In the rows, 128 means zero.
Each path is a new rotation, seen through one point. The rows after it are directions, each followed by how far the rotation turns it, in degrees each step (0 if it stays put).
Each turn is a multiple of 5 degrees from 10 to 175, or 0.
Each row of a path follows its step; steps can be skipped.

step 0: [137 122 137 143 131 129 148 126 127 126 132 124 136 121 125 123 136 124
 112 127 120 136 104 126 131 127 138 126 128 124 122 127]
step 1: [115 124 127 124 140 142 124 137 120 127 139 130 142 128 132 131 129 134
 137 128 119 136 130 133 130 105 140 125 127 116 122 130]
step 2: [140 144 116 131 139 133 135 140 141 124 132 126 128 135 131 123 125 121
 140 129 130 131 139 121 118 129 137 137 119 137 115 137]
step 3: [139 140 129 128 137 128 121 127 123 123 130 129 125 138 140 130 127 137
 125 122 137 100 137 139 132 133 126 117 117 124 128 119]
step 4: [137 131 131 134 119 123 136 108 139 120 135 129 127 122 117 140 137 114
 126 124 129 130 133 122 134 131 121 128 117 115 131 112]
step 5: [134 107 125 131 131 113 118 131 119 120 126 143 129 122 121 132 123 124
 133 132 121 130 133 129 123 112 129 122 128 121 149 127]
step 6: [134 124 124 132 115 125 138 136 129 128 120 129 130 127 131 116 115 107
 128 137 124 133 119 132 141 131 147 130 123 131 129 142]
step 7: [118 134 134 131 120 138 128 139 123 133 129 145 130 130 130 117 118 133
 122 111 136 119 129 141 130 118 139 130 140 121 119 122]
step 8: [126 142 131 135 119 135 123 128 145 142 135 136 117 134 120 135 146 124
 134 138 126 123 134 121 128 118 131 138 127 135 116 127]
[133 126 125 133 128 124 130 131 128 129 127 125 130 128 128 125 129 131
 128 134 131 123 131 128 127 129 127 128 129 131 130 136] | 110
[127 136 133 132 127 129 127 126 129 125 125 130 124 134 128 132 126 132
 130 129 133 130 131 132 127 128 128 129 127 129 126 131] | 70

step 0: [136 137 123 122 143 117 135 121 141 121 118 133 122 128 134 126 116 127
 117 120 142 135 109 141 137 131 112 131 124 118 133 127]
step 1: [142 126 134 135 126 117 124 138 133 125 121 136 145 120 136 142 117 130
 121 136 132 133 123 134 126 128 119 116 143 106 131 137]
step 2: [143 143 105 129 133 119 136 138 125 144 113 123 140 130 127 130 123 130
 121 125 132 128 123 129 121 119 124 132 128 124 148 134]
step 3: [140 133 127 124 137 123 135 145 146 123 108 129 136 118 134 112 131 118
 135 135 132 142 124 131 122 140 138 123 131 127 137 135]
step 4: [140 125 119 133 128 123 121 133 149 130 122 115 133 137 132 130 124 119
 132 101 134 141 128 130 125 115 133 117 134 120 128 136]
step 5: [123 124 119 124 126 110 138 130 151 131 113 118 126 131 130 133 123 142
 125 137 147 140 123 129 136 126 136 132 122 115 128 129]
step 6: [129 123 120 153 123 121 126 125 144 117 113 132 134 131 131 131 132 127
 112 128 124 129 117 143 133 132 132 131 137 120 136 144]
step 7: [117 132 113 130 124 123 128 138 149 137 117 120 145 118 134 132 115 129
 128 132 120 121 128 133 122 116 115 127 123 129 131 145]
step 8: [128 142 122 128 131 114 132 141 145 127 117 131 122 134 135 113 114 108
 120 124 138 120 128 140 137 137 120 134 124 127 136 132]
[128 125 132 126 124 135 122 130 131 125 128 128 132 131 130 131 133 125
 127 128 128 128 124 129 127 130 126 127 131 127 132 127] | 135

step 0: [138 136 124 137 129 134 116 124 142 128 111 142 132 131 136 125 116 140
 130 143 131 126 139 137 120 136 114 137 138 134 127 138]
step 1: [136 132 135 127 131 133 131 115 142 121 120 128 153 140 137 121 119 139
 124 134 116 127 133 125 119 131 108 128 132 122 131 134]
step 2: [138 135 125 125 120 133 119 132 143 116 121 145 129 151 130 123 115 132
 128 129 110 128 139 124 130 131 118 136 138 126 136 126]
step 3: [123 131 115 129 131 129 134 125 137 109 124 131 140 140 138 142 126 135
 123 130 107 125 129 115 138 128 113 122 140 127 139 127]
step 4: [121 132 113 123 131 129 107 120 146 118 126 133 124 148 135 135 124 133
 131 126 122 128 122 130 137 134 130 125 140 139 144 132]
step 5: [128 128 117 134 131 130 130 104 142 121 125 126 121 129 144 142 131 133
 118 133 126 125 133 127 136 130 117 127 135 139 144 146]
step 6: [138 123 131 112 122 132 120 103 145 124 130 125 133 131 137 123 119 129
 128 130 123 122 126 132 131 129 135 133 137 139 150 139]
step 7: [136 121 120 129 112 125 134 111 135 123 123 138 125 117 139 133 114 122
 126 134 117 113 138 128 132 136 123 141 143 129 140 134]
step 8: [125 120 124 115 118 120 125 112 138 121 123 130 149 125 140 133 113 125
 132 118 116 116 116 124 125 141 127 136 137 130 133 122]
[124 130 126 128 132 130 126 126 127 129 124 129 128 129 126 133 129 131
 132 129 133 125 126 132 133 126 126 127 122 134 128 129] | 65
[129 128 122 134 123 130 127 130 127 130 127 130 121 125 129 129 132 128
 129 131 126 128 134 127 131 130 123 133 127 128 125 130] | 160

step 0: [122 132 131 126 136 119 132 128 133 142 133 127 108 118 127 127 124 127
 133 132 123 120 145 114 128 126 126 121 133 126 109 144]
step 1: [131 123 134 116 126 133 145 123 126 125 135 133 120 118 117 130 128 132
 117 127 113 135 139 118 108 126 124 120 137 139 131 132]
step 2: [112 125 122 128 119 135 138 122 137 130 135 138 129 118 122 119 130 124
 106 123 122 125 116 123 120 116 144 128 127 119 130 127]
step 3: [121 124 126 131 119 136 148 141 146 133 125 141 121 119 142 132 139 133
 131 127 131 118 128 128 142 116 130 126 126 129 118 129]
step 4: [128 127 134 137 129 117 139 126 132 123 115 122 122 121 122 142 144 129
 131 122 127 135 142 136 123 107 125 124 132 127 117 140]
step 5: [117 123 132 134 128 106 134 117 136 132 128 132 120 117 117 123 119 123
 138 132 124 120 130 123 106 117 126 136 126 136 130 130]
step 6: [120 132 134 118 124 123 134 120 129 118 136 140 115 127 146 126 130 136
 123 129 110 117 131 117 119 119 133 129 130 132 126 113]
step 7: [118 137 124 126 129 121 138 134 123 137 142 128 129 120 132 131 141 127
 110 132 123 137 138 113 137 116 143 129 127 129 116 133]
step 8: [124 123 123 141 125 126 149 142 136 146 123 124 122 118 125 117 134 136
 119 125 128 133 134 123 116 130 124 118 133 138 121 130]
[129 134 123 130 126 129 129 128 128 125 132 130 130 128 128 124 128 125
 127 127 123 126 129 130 134 124 127 123 123 130 133 126] | 85
[128 130 130 128 128 131 130 128 126 126 132 131 126 127 130 130 130 128
 123 129 129 133 118 124 130 128 132 132 125 130 128 124] | 80
[127 129 127 128 131 121 126 127 129 124 125 131 127 131 127 128 131 128
 135 129 125 129 124 131 129 124 124 134 125 130 125 128] | 55

step 0: [116 132 113 128 132 131 146 112 125 131 134 123 109 127 141 140 118 117
 138 140 131 135 139 129 129 135 132 128 129 132 120 129]
step 1: [141 136 122 127 134 131 135 120 149 131 133 139 111 135 124 129 131 117
 136 135 132 134 124 151 127 119 133 128 129 139 118 130]
step 2: [124 139 107 128 116 132 131 125 142 134 115 130 126 136 130 120 127 119
 131 127 135 117 131 145 126 138 104 127 128 129 124 125]
step 3: [126 133 118 126 121 112 128 127 126 154 128 112 124 125 134 142 135 115
 129 137 140 128 141 140 127 127 125 120 125 127 119 128]
step 4: [129 125 112 140 129 131 141 114 133 133 127 135 119 117 139 133 138 122
 144 137 130 117 138 136 137 125 140 119 129 139 132 138]
step 5: [127 132 120 137 127 137 132 120 143 131 129 140 112 134 140 139 113 130
 135 129 131 127 131 144 113 133 127 112 121 128 117 121]
step 6: [130 133 127 127 130 123 136 119 142 129 119 126 125 137 119 127 145 119
 144 131 145 127 130 145 124 124 115 117 122 116 119 118]
step 7: [119 141 119 125 125 123 123 108 120 144 120 130 125 129 137 128 124 114
 144 132 141 123 137 139 138 139 124 129 123 124 137 132]
step 8: [132 127 118 120 137 119 116 122 138 149 132 140 115 116 139 138 133 130
 133 139 130 124 131 144 121 121 134 117 132 134 133 127]
[126 126 129 124 131 130 132 125 126 135 126 125 129 126 124 130 127 125
 131 131 126 128 127 127 129 131 135 131 126 127 130 134] | 100
[127 131 126 130 127 132 123 128 131 129 126 126 125 124 133 128 128 131
 130 125 124 129 127 127 129 137 127 132 129 124 127 129] | 140
[125 129 127 124 131 125 124 127 129 128 125 131 125 128 125 125 127 123
 127 128 132 134 124 130 128 129 124 133 132 130 131 128] | 65
[131 128 128 130 129 129 125 125 127 120 125 126 132 129 126 127 135 125
 131 126 128 127 129 130 127 132 129 126 129 134 129 133] | 145
